-0.430 -0.249 6.760
0.780 6.806 -0.049
-0.430 -0.047 6.760
0.844 7.209 7.160
2.564 -0.047 7.160
:
-0.249 6.760
6.806 -0.049

-1.082 3.550 -0.499 5.650 -3.751
2.267 -4.055 -4.070 5.977 5.972
3.045 -0.458 1.122 -5.190 5.994
:
3.550 -0.499
-4.055 -4.070

-1.846 -2.597 -2.683 -2.042 -1.058
-6.655 -6.085 -4.183 -1.151 2.542
:
-2.597 -2.683
-6.085 -4.183

-1.038 7.510 -0.763
0.068 2.686 0.966
0.472 5.659 -0.506
:
7.510 -0.763
2.686 0.966

3.017 1.886 2.925 0.992 1.665
0.915 5.539 2.997 2.327 1.854
4.317 1.445 2.385 1.022 2.766
1.746 2.516 0.482 1.845 0.992
1.572 1.348 2.644 4.491 2.071
:
1.886 2.925
5.539 2.997

-1.065 0.102 5.969 2.222 -5.877
1.081 1.270 0.719 0.545 1.174
-2.005 4.577 -2.636 0.558 3.379
-0.108 1.965 0.525 -1.549 0.193
-0.996 2.320 -1.174 1.910 4.799
:
0.102 5.969
1.270 0.719
---
2.254 -3.028 -0.999 1.154 -0.995 4.563 -2.102 -2.382 3.894 -7.142 5.967 3.373 3.165 0.172
1.525 -0.466 -1.275 6.501 0.690 2.710 -0.735 4.214 3.436 2.227 0.286 -2.748 -4.959 0.381
2.219 -3.028 -1.275 -6.577 -1.474 2.710 -1.280 4.878 -0.317 -1.806 -1.980 -3.277 -3.527 -3.832
-2.979 -3.028 -1.275 -4.770 0.712 -6.097 -1.773 0.453 -5.296 -4.888 -1.533 3.618 3.165 -4.078
:
1.525 -0.466 -1.275 6.501 0.690 2.710 -0.735 4.214 3.436 2.227 0.286 -2.748 -4.959 0.381
-2.979 -3.028 -1.275 -4.770 0.712 -6.097 -1.773 0.453 -5.296 -4.888 -1.533 3.618 3.165 -4.078

1.494 -0.295
1.282 1.655
1.234 1.148
-0.085 0.840
0.350 -0.551
-0.697 2.777
1.152 -5.637
0.667 0.502
2.347 2.552
-5.726 1.959
0.866 0.324
:
1.282 1.655
-0.085 0.840
-0.697 2.777
0.667 0.502
-5.726 1.959

-3.097 2.378 -1.850 -4.550 3.427
-2.412 2.378 -1.850 -5.560 3.425
-2.997 2.378 -1.850 -4.550 3.425
-2.997 2.378 -1.850 -4.550 2.215
-2.997 2.378 -1.850 -4.550 3.425
:
-2.412 2.378 -1.850 -5.560 3.425
-2.997 2.378 -1.850 -4.550 2.215

-0.827 0.840 7.232 -2.334 7.566 0.802 -5.448 -1.277 0.660 0.431 3.958 2.396 0.457 -5.886 -0.888 -5.999
1.303 -0.817 6.225 -1.617 6.808 -1.874 -5.207 1.852 -1.388 -1.929 4.657 -0.193 -2.052 -5.517 1.227 -5.782
-4.846 3.929 1.395 -2.803 1.869 4.188 -1.169 -3.943 4.045 4.255 1.730 1.935 4.765 -1.305 -3.802 -1.611
5.661 -4.988 2.924 0.331 2.729 -4.734 -2.059 4.893 -4.481 -5.030 1.201 -1.903 -4.943 -1.463 5.055 -1.720
:
1.303 -0.817 6.225 -1.617 6.808 -1.874 -5.207 1.852 -1.388 -1.929 4.657 -0.193 -2.052 -5.517 1.227 -5.782
5.661 -4.988 2.924 0.331 2.729 -4.734 -2.059 4.893 -4.481 -5.030 1.201 -1.903 -4.943 -1.463 5.055 -1.720

1.312 -0.664 5.076 -3.937 0.113
-7.177 -2.320 -1.115 -2.246 -7.298
4.949 3.569 1.437 -0.441 4.348
-7.035 -2.773 -0.201 -2.163 -7.172
-7.354 -2.800 -0.103 -1.929 -7.197
1.254 -1.002 5.426 -4.550 -0.142
5.308 5.110 -0.283 1.258 4.075
-6.570 -1.986 0.083 -1.906 -6.589
1.053 -1.225 5.253 -4.786 -0.519
:
-7.177 -2.320 -1.115 -2.246 -7.298
-7.035 -2.773 -0.201 -2.163 -7.172
1.254 -1.002 5.426 -4.550 -0.142
-6.570 -1.986 0.083 -1.906 -6.589

-5.515 -2.837 2.101 5.363 4.354 -0.119 -4.404 -5.097 -2.005 2.884 5.357 3.728 -0.927
-5.564 3.977 0.206 -4.311 5.172 -2.555 -1.812 4.871 -4.380 0.851 3.130 -4.697 2.866
-5.582 4.393 -0.575 -3.482 5.342 -3.998 0.290 3.463 -4.955 3.466 0.139 -3.350 4.500
-5.573 5.017 -3.983 2.608 -1.079 -0.467 1.914 -3.006 3.849 -4.242 4.200 -3.791 3.032
-5.596 5.510 -5.434 5.149 -4.988 4.667 -4.329 3.858 -3.393 2.881 -2.426 1.780 -1.283
-5.610 -0.143 5.460 1.853 -4.737 -3.373 3.582 4.350 -2.184 -5.066 0.594 5.164 1.033
:
-5.564 3.977 0.206 -4.311 5.172 -2.555 -1.812 4.871 -4.380 0.851 3.130 -4.697 2.866
-5.573 5.017 -3.983 2.608 -1.079 -0.467 1.914 -3.006 3.849 -4.242 4.200 -3.791 3.032
-5.610 -0.143 5.460 1.853 -4.737 -3.373 3.582 4.350 -2.184 -5.066 0.594 5.164 1.033

-0.193 0.755 3.323 0.484 1.508 -3.118 -1.313 -0.819 -0.726 3.259 1.282 -1.532 5.067 3.666
-0.260 3.655 3.735 -0.617 0.630 0.803 0.543 -0.603 0.569 2.426 -0.902 -3.462 4.203 0.870
-0.264 3.652 3.725 -0.676 0.643 0.821 0.521 -0.632 0.545 2.432 -0.899 -3.458 4.206 0.859
-0.193 0.766 3.313 0.463 1.486 -3.120 -1.319 -0.828 -0.730 3.287 1.281 -1.526 5.041 3.676
1.150 -1.726 1.141 -1.239 -0.021 -3.105 1.000 1.795 6.095 2.126 -0.984 -1.867 2.619 1.901
:
-0.260 3.655 3.735 -0.617 0.630 0.803 0.543 -0.603 0.569 2.426 -0.902 -3.462 4.203 0.870
-0.193 0.766 3.313 0.463 1.486 -3.120 -1.319 -0.828 -0.730 3.287 1.281 -1.526 5.041 3.676

-4.094 5.091
-6.890 5.292
5.769 -5.208
-4.122 6.893
-5.117 7.204
-4.269 6.793
-4.318 6.724
-0.746 -0.222
:
-6.890 5.292
-4.122 6.893
-4.269 6.793
-0.746 -0.222
